Each row is where one point has got to under a steady rotation. How many ticks took it there?
The counts run from 0 to 438.
[144 130 142 116 174 179 153 119  95 138 153 121 153 161 141 152 156 134
 117 103 122 191 151 105 178 125 178 168 123 136 102 127 134 136 116 167
 141]
363
[135 136 119 121 130 141 125  69 130 134 198 158 109 169 135  89 133 123
 118 119 112 142 141 111 130 139 197 120 113 144 178 128 138 112  81  94
 111]
321
[176 136 125 136 141 181  99  86 114 160 136 121 152 161 134 198 149 132
 130 131 146 133 131 143 173 125 168 147 140 140 111 138 122 170 138 119
 184]
356
[148 137 141  71 158 176 153 114 108 153 121 127 118 125 133 182 115 128
  75 163 125 162  93 100 156 119 163 158  98 137 148 136 142 169 112 160
 109]
12
[133 153 105 160 123 163  84  63  99 162  94 167 119 146 160 116 150 118
 170  95 142 120 137 136 134 143 137 126 135 116 117 130  71  92 134 124
 167]
396
[120 110  92 156 123 114 163 159 104 146 106 143  81 133 150  98 128 115
 136 156  93 183 146 126 166  97 143 134 100 132 105 133 101 104 175 132
 204]
172
[134 141 156 101 153 162 158  89 134 155  79 103 147 139 116 191 119 122
 111 164 108 160 114  97 169 136 122 113  84 151 116 156 109 156 138 114
 149]
20
[136  97 163 115 145 113 113  67 108 146 138 168  95 133 129 154  82 132
 127 112 110 156 121 102  90 151 130  92 104 175 121 146  98 107  96 132
 152]
112
[139 144 164 100 159 166 126  55 130 147 132 166 100 144  99 160 105 110
 129 111 107 135 114 122 138 179 117 102 107 173 131 111 124 159  88 122
 147]
341
[163 116 150 155 104 149  79 106 110 155 115 161 115 156 143 190  95 147
 136 170 132 159  94 104 106 123 133 132 107 118 143 151 111 126 137 146
 186]
118
[132 140 126 116 148 173 172  86 108 111 130 115 113 155 140  96 152 112
 131 107 135 141 158 134 146 131 191 121 143 158 129 125  63  96 102  93
 141]
46
[160 163 157 101 125 144 126  87  99 174 102 111 155 118 142 192 139 140
 127 168 117 153 139 112 155 150 146 135  97 141 126 164  85 171 117 125
 127]
22
[122 144 128 152  94 182 107 110  96 158  66 156 122 136 141 137 153 166
 150 117 110 137 113 118 165 118 138 130 101 124 126 135  81  93 165 129
 186]
393
[145 106  73 110 151 158 111 125  95 169 173 141 132 143 164 142 165 114
 113 144 148 141 135 125 137  97 155 135 116 125 156 163 164  82  99 150
 170]
89
[121 179 107  73 149 138 152 115 112 209 117 137 119  93 143 139 133 125
  96 133 112 109 147  93 162 111 114 147 114 117 124 177 105 108 135 122
  93]
289
[107 154 139 108 143 182 140 112  91 179  86 165 120 116 152 129 158 111
 137 122  98 151 124  94 160 177 111 128 127 106 154 119 117  86 110 160
 150]
68
[145 153 127 123 154 149 197 160 138 139 116 152  75 131 117 112 122 128
 145 125  98 166 161 122 184 127 181 158 151 139 137 103 103 149 152 103
 164]
267
[119 178 107 109 151 134 140  98 123 210 105 138 116 103 151 134 127 112
  94 141 116 104 111 104 172 105 118 130 114 126 134 183 116 109 155 117
 103]
290
[114 148 105 119 112 152 107  68 103 197 121 135 109 108 143 128 181 125
 113 132  92 106 107 121 182 148 128 112 108 125 161 153 119 140 176 100
 149]
299
[155 141  78 125  91 161 103  96 113 128 133 180  97 140 158 106 128 105
  92 141 139 107 142 134 148 119 165 125 108 102 102 114 129  78  79 115
 116]
415
[156 163 159 118 119 111 146 120 124 173 120 140  84 112 129 170  90 177
 127 146 103 152 126 108 130 119 152 148 115 144 138 165  71 171 162 118
 133]
251
[147 148 148  65 171 158 177 102 134 132 137 128 141 133 130 152 123 108
  94 145 121 182 134  96 144 148 148 151 101 129 131 137 135 152  71 136
 116]
10
[141 147 148 102 140 128 159 118 128 161 106 129  82 114 120 158  86 172
 126 155 101 156 116 105 134 111 134 141 101 147 146 166  80 177 169 116
 156]
250
[165 139 109 141  98 143  83 115  81 190 135 164 145 131 164 150 180 105
 148 151 106 133 145 110 167 143 158 118 134 106 128 127 145  69 117 132
 152]
80
[151 143 102 122 117 165 122 148  82 166 124 186  96 117 153 112 162 146
 160 107 114 144 149 128 157 121 174 155 129 121 136 112 117  89 109 152
 166]
403
[110 114 111 127  98 147 134 117  64 138  95 137  94 105 164 128 153 143
 116 129 102 158 138 147 156 146 112 130 110 110 103 139  94 154 175 136
 197]
164
[143 136 100 132 111 124 118 135  98 201 160 151 108 127 123 125 171 152
 132 145  71 135 140 108 164 115 176 116 103 148 179 137 140 113 147 123
 146]
308
[151 158 168  94 118 169  93  55 124 158 146 170 122 132 129 176 119 146
 107 118 113 125 102  98 126 174 137 124 116 123 151 143 135 139  95 122
 109]
338
[150  89 116  96 155 129 160 134 160 123 170 128  95 139 128 142 121 113
  86 142 101 201 121 109 142 105 170 147 107 117 115 143 176 149 154 118
 152]
229
[115 133 133 133 117 187 120  55  77 121 119 119 119 152 166 121 113 151
  73 110 142 114 107 122 158 114 174 130 107 145 109 138  83 140 128 122
 111]
377
[123 111 131  90 137 186 159 111 149 118 164 146 103 153 112 115 131 141
  96 116  99 156 115  91 143 119 174 120  98 156 173 120 153 107  93 116
 149]
324
[170 113  85 123 155 112 119 102 147 137 196 139  93 143 144 131 115  90
  98 144 143 161 118 142 135 111 181 136 133 120 125 139 154 174 139 119
 153]
225
[136 139  72 111  95 138 137 123 108 138 149 169  62 116 166  79 137 144
  91 138 133 128 140 139 119 105 169 147 122  95 153 135 108 104 119 114
 158]
185
[112 146 100 135 168 116 109  56 117 197 139 140 117 132 140  98 161  86
 152 112 101 134 122 122 151 144 130 102 110 140 164 147 113 129 148 108
 138]
302
[157 141 108 145  88 143  99 135  81 191 120 161 119 134 139 156 168 115
 142 166  95 127 154 114 174 143 148 120 113 121 134 129 138  81 104 125
 164]
79
[181 125  84  87 118 122 118 123 141 145 184 136  98 119 122 155 154 127
 113 150 128 156 156 146 138 129 152 136 113 100 128 141 159 178 132 103
 187]
222
[126 117  88 113 152 128  94  80 123 171 113 172 107 113 144 128 101  79
  86 137 135 127 105 113 117 102 119 118  77 131 105 141 136  91  99 161
 116]
425
[156 144  88 112 108 178 114 143 128 154 111 167 138 143 147 122 158 124
 118 135 145 130 164 107 151 101 139 149 105  84 101 144 130  46  83 123
 155]
412
[135 157 127  97 146 177 156 128  84 157 119 131 112 133 169 108 138 164
 109 125 142 134 139  98 142 101 181 168 139 131 155 151  79  85  96 137
 113]
51
[115 148 120 102 154 202 184 127 106 124 101 108 115 142 149 107 145 141
 109 141 146 147 131 111 155  97 176 163 127 138 153 137  85 106 115 124
 165]
49
[145 147  96 123 117 153 109  89 145 161 184 131 146 163 150 122 172 143
 132 135 129 138 137 101 131 114 168 140 115 101 185 164 133 104 107  95
 148]
318
[126 148 161 119 147 169 162 100 110 133 103 148  97 142 145 106 110 121
 107 104 108 129 133  89 142 129 171 118 145 160 109 135  79  50 101 109
  83]
55
[190 126 123  64 129 178 117  86 157 135 149 130 126 137 127 173 146 125
  89 142 150 129 104 123 149 110 178 134 127 128 141 139 154 142 112  87
 127]
4
